Named moves, each a turn or a mirror, and the order they were made in; the first pair answered:
pupe (before => after):
[  7   3   3   1   0  -6  -1 -17  -3   8   8  -6 -10  -7  -5  -4  13 -12
  -8   7  -6  -1 -20  -2  -9  15   2 -10  -6  -5   0] => [ -3   7   1  -4  -2   5   8 -12   1 -15  15  11   1   3   6  -4  17  -8
   3  -5   1 -15  -3   4   5  21   8  -3   8  -5  15]
[  2   3  -9   2 -18 -14   4  -6  19 -16 -12   2   0  -4  -1   7  19  16
  -5   2  13   7  10   7  -4  12   7  15  12  26  16] => [ 10  -3  -9   3 -15 -23  -4  -8  17  -1 -15 -10  -7 -11 -12   5  15  13
 -14  10   5  16  -3   3 -14  11   2   9   1  24   7]
[  4   3  -2  -9 -15  -5  27   7 -23 -11  20  -2 -18   9 -12 -10  -4   1
   4   1 -17   0  -3 -10   7   0 -13 -21  -7  -4  -8] => [  3   4  -4  -8 -18  -1  28  11 -21 -16  21   2 -17  10 -11  -8  -4   3
   5   1 -14  -2   2  -8   9   0 -12 -19  -3  -4  -7]
[  3   3   0  18  18  -6   5  22   2  -1   0  11   2  10   6   9 -14   2
  -1  -4  16  -7  13   6   9  -3   1  10  12  14   3] => [ 13  -2   3  17  18 -17  -4  17  -2  20  -3  -1  -4   0  -5   8 -18  -1
 -12   4   6   4  -1   1  -5  -6  -5   4   0  11 -13]
kosu (before => after):
[ -3   4   3 -15 -15   7  -2 -15  -6  -7   5  -7  -1  -9   3 -17   6   1
   1  12  -6  -2 -11 -10  -1  -4 -13 -13  -5 -10   3] => [  2  -6  13  12  17  -6  -3  -6   1  16  -6 -11  -6  -9  -3   2 -11 -12
 -13   8  -1  10  -9   2 -14  -3  -7  -2  -9  -6  -8]
[ -5   3   9   6   7  16   5   5  -1   0   8  16  -5  14   8  -2  -9   8
   5   5   8 -11  -1   0  -4   2  -3 -26   2 -16  -3] => [ -1   0   0   9   5  -5  -1  15  10  16 -14   8 -12   7  -8  10  -6   7
  -4   7  17   3   7  11   5  -8   2   0   7   7  -8]
[-10  13 -12  44  22 -21  -6 -11   2  16 -12 -26  19 -29 -14 -14  14 -16
   1  10  -4 -16   6  12 -25  -4  -2   6   0  -3 -25] => [-17  18 -28  16 -22 -12  -8 -18  -2  -8  -6 -24  18 -30 -17 -31  37  -4
  14  19  -8 -23   8  -2  -1  -9  -9   1   3   1 -14]
Vapi (before => after):
[  5  13  11   0  -3 -11   3  24 -21 -14   8   0   5 -16 -10   0   5   0
   4  -1  -4 -12  -6   4  27   3 -14 -15 -16  21  16] => [  8   2  15  -1  12  -8   6  24 -18  -9  11   1   5  -8  -6   7  -9  -8
  -1  -4   6 -10  -3   9  22   8 -17 -10 -15  16  18]
[ 16   3  14  17  -7  -7   2  21 -19 -15  -8 -10   9 -15  12 -17   6   4
 -10  13  16  -4 -16 -16   6  10 -10  12 -20  -6   5] => [ 20  -5  19  13   0  -2   4  19 -18 -12  -5 -10  12  -9  16 -10  -3   2
  -8  13  21  -3 -14 -12   5  13 -12  16 -23  -8   5]
[  9 -30   0 -18  11  16   6  -6  11   0  14   9  -3  10  -2  14 -25 -14
   2  -9  19   4  10   4   6  11  -7   3  -4   1  12] => [  9 -22   1   3  21  -3   1  -6  21  22  -6   3 -12   1 -10  15 -17 -14
  -9  -6   9  15   6  10 -14   1  15  10   1   9  -7]
Pairs:
(2 to 3 moves a pair)
[ 14 -13  -6 -12  -6  -6  -8  -2   8   4   4 -11 -14   6 -15   3  -7  -4
  -3   2   9  13  -6   4  12  -1  -2  12 -10   3  -2] => [ 13   0  -3   5   4 -13  -9  -2   6  10  -3 -15 -14  -1 -14  -1  -1  -1
  -8   3  -4  14 -14   4   2  -3   7   8  -9   2 -11]
kosu kosu Vapi
[  3  -8   8  15  23   8 -11   0 -20   2  -2   9  -4  -4   3   1  -8 -12
  -1  -2  10   8 -13  16 -14  -1   5 -13  -6  -7  -4] => [ -6  11  -4  23   9   3  -9   2 -19 -13 -12  10  -1 -10   3  -6  11   2
   5  -2   5   3  -8  15  -7  -6  16 -11   6   0  -5]
pupe Vapi Vapi
[  8   6  15   6  15   0   4   9 -22   6  13  -1  -5  14  -9  -7  -7 -19
  11  -5 -11 -11 -20 -11  17  14 -28 -34 -17  -1  23] => [ 10   3   4  17  20 -20   3  25  -8  19 -13  -7 -11  11 -21  11 -10 -23
   6 -10   4   3  -2   5  30   7 -16  -4  -7  24  20]
pupe kosu
[  3  19  -6  12   5 -18  -9  17 -10   7 -23 -19  10 -19 -10  -5  11   4
  -2   3  -2   0  -3   3   8  -2   0   5   4  14  -9] => [ -2  16  -7   0   0   1  -1  21 -13 -15 -10  -6  21  -7   1  -5  10   4
   8  -5  11 -12  10   8  27   4  -7   8   9  11   9]
pupe Vapi
[  5 -14  -3  -6  12  -6  -3   8   9  13  -5  -2  -4   1  -6  16 -15  -9
  -6  -7  15  11  13  14  11   3  -6  23   0  13   7] => [ -3   2   3  21  25 -16  -8   1   9  24 -12  -6  -8  -5  -2   8 -10  -9
 -12  -4  -3  11   0   8 -12  -1  13   9   3   5 -11]
kosu kosu Vapi
[-10 -13 -14 -12  -8  -3  -8 -10   9 -15  -6  24  -7  -3 -16  10   4  -9
  20 -19  10  -5  38  27  -2   4  -5  -4  30   1   8] => [  1 -13  -7 -26 -19  -2 -20 -32  -4  -1   5  11 -17 -15 -22  -6   6  -7
  12   1  -8   0   8   5 -22   5 -21 -29   7 -12  -5]
pupe kosu
[ -1  -3  10   2  12   4   2  18 -14 -10  -1 -13   8  -2   7   4 -14  -9
  -3   0   7  -2  -8   1  13   6 -18  -7 -17  -7   4] => [-11  11   4  16  12   0   4  22  -6 -17 -10  -8  12   1   9   6   0   0
   0 -11   6  -4   7   9  15  -2   1   1   1   2   3]
Vapi Vapi pupe
[  5  -3   8   3  20  -3 -11  -1   4  18   4   7 -10   3  -6  11 -14   1
   2  -9  12   6  -1  10 -13   0   5   6   4   0 -13] => [  7  -4  -3 -15  -7  -9 -18  -6   2  19  -1   0 -16  -1 -14   1  -5   8
   3   3   6  11 -10   1  -4  -3  -4   3  -1   4 -15]
pupe kosu pupe
[ 32   5  -8   3  19   3  -8   1   1 -12   1 -21   1   0  -6   5 -17 -14
 -18  -7  -2   2 -20 -17  -8   8 -11   9 -19   2  -8] => [ 34   0 -18 -16   1   5  -6   1   5 -18   2 -20   0   5 -10   4 -11 -10
 -13  -5   2   3 -11 -18   9   5 -20  14 -16  10  -2]
kosu Vapi
[-11   2  -4   1 -14  13  -1  18  -2 -13   6  11  14  -3  15   0  10  11
   2  -3  23  -5  25   7  27  -5  -2  14  12  11  18] => [-12   9  -4  22  -1  -5  -8  15  10  10 -15   3   3 -10   7   5  11   9
 -11   1  15   9  21  11   8 -12  21  20  17  16  -2]
Vapi Vapi Vapi
[  7 -12   5  -6   0  -1   0   1   9   1   6  -2 -12   0  -6   9 -18 -16
  -7  -4  11   8  13   7   6   2  -8  -2   0   0   6] => [ -1   9  -6  -9 -22  -6  -6  -3   3 -10  -3  -4 -10 -12  -9  -7   3  -4
  -2   2   0   4   8  -1  13  -7  -8  -3   2   4   4]
Vapi Vapi Vapi
[ -8  -2   7   5  17   2  13 -12   8 -17  12  19   5   3  14  14   1  -2
   1 -29   8 -10   4  10 -12  -1   9   2  13 -14  -1] => [  0  11   0   4   2 -18  -5 -21   2   1  -3  -3  -8 -19  -4  -2  16   3
  -8 -10 -15   3 -17  -6 -23 -10   4  -9   0  -8 -21]
pupe Vapi
[  2  -4  -5  -4  -4  10   2  -5  -5   1   6   9  13  24   6  -5 -10   1
  10  -6   4   3 -10 -10 -17  11  -5 -20 -11  -2   2] => [  4  -6  -2   7   9   2   2   0  -1  13  -1   5   9  24   1   5 -15  -3
   6  -6   7   8  -8  -3 -21   8  -2 -14 -11   5  -2]
kosu kosu kosu
[ -1 -11  18  -9   8  12  -9  -1 -22   4   3 -16  -2 -20 -15   9 -11 -21
 -18  -7 -11  -9 -10  -5   5   3 -14   8 -14   7   6] => [ -9  -1  16  15  18   3  -6   5  -7   7 -12 -11  -3 -21 -17  15  -1 -19
 -18 -15  -9  -3   5   8  -3  -1  10  19   6  19  -2]
pupe Vapi Vapi
[  9 -10 -19  -9 -27 -26   9  25 -11   2 -18 -12 -18 -31 -27  -2   7  -7
  20  14 -25  10   3  -4  -1  -7 -24  -5   3  21   0] => [ 15 -18 -13   3  -5 -28   9  31  -5  18 -23 -13 -20 -26 -30  13  -5 -15
  11   8 -20  17   6   6 -11  -7 -19   0   1  22  -5]
kosu Vapi kosu
[  0 -10  22  12  11  -2   4  25 -22  12  13 -13  17  16  21 -10  -1   4
   3  -7  -7 -16  -2 -20 -14   1   1  -4 -10 -13 -16] => [  4 -15  14  16  14 -14   1  34 -14  23  -3 -20  12   9  10   1  -4   0
  -2  -9   1  -5   1 -11 -10  -3   6  10  -7   4 -18]
kosu kosu kosu
[  1  20   1  27   5   4  -3   3   5  -4  -4  14   9   3   4   0  -1   1
   9   0 -15   2   5   9  -4  -2   8   3   7   3 -24] => [  1  17  -1  12  -5  17   1   8  -2 -17   9  19  18   7   9  -4  -2   2
  18   1  -9  -8   8   6   9   3  -6  -1   3  -2  -9]
Vapi Vapi
[  1  -1   6 -15   3   1  -9  14   4   7  18   0  -3   9  -3  22 -23 -19
 -12   5  11  10  -1  -7  14  16 -14 -11 -21   5   0] => [ -7  10  -8 -29 -26  -1 -13   2   8  -3  12   0 -11   0  -8   7   1  -4
  -8  11   0  11  -3 -16  20  11  -7 -13 -15  12  -3]
Vapi kosu
[  8   8 -24 -34 -32  -6   8  13 -13 -19   6 -14  10 -10   7 -12   0  22
   9   3  11  -1   8  -4  13  16  -6  23  12  16  20] => [ 11  13  13  22  30 -12  11   7 -11  14   9 -17  12  -9  19  -1 -25   3
  -7  -4   0   1  -9   2 -40  24  15   3   8 -10  -7]
kosu Vapi
[-19  12   8  -7  -5  33  21 -28  11 -35  28  30   7  22  27 -14  -1   5
  16  -4 -12 -10  12  -9 -15  20  24 -26  19 -37  13] => [  1  10  11  -8  -8   7  -5 -40   3   8  17  -3 -15  -1   3 -24  -1   3
  -5  23 -35  12 -28 -24 -41  13   9 -40 -15 -35 -19]
pupe Vapi
[ -3  13   8   9   4  -7  -4   1 -17  -5   0 -10   3 -13   3  -8   7   1
  -2   2  -6  -6 -15  -8  -4   3  -5 -17  -8  -9  -1] => [ -4  14  -1   0  -6 -10  -6   1 -16  -7  -3 -10   2 -14  -2 -11  14   5
   0   3  -5  -7 -11  -9   5  -1  -9 -13  -7   1   4]
kosu kosu
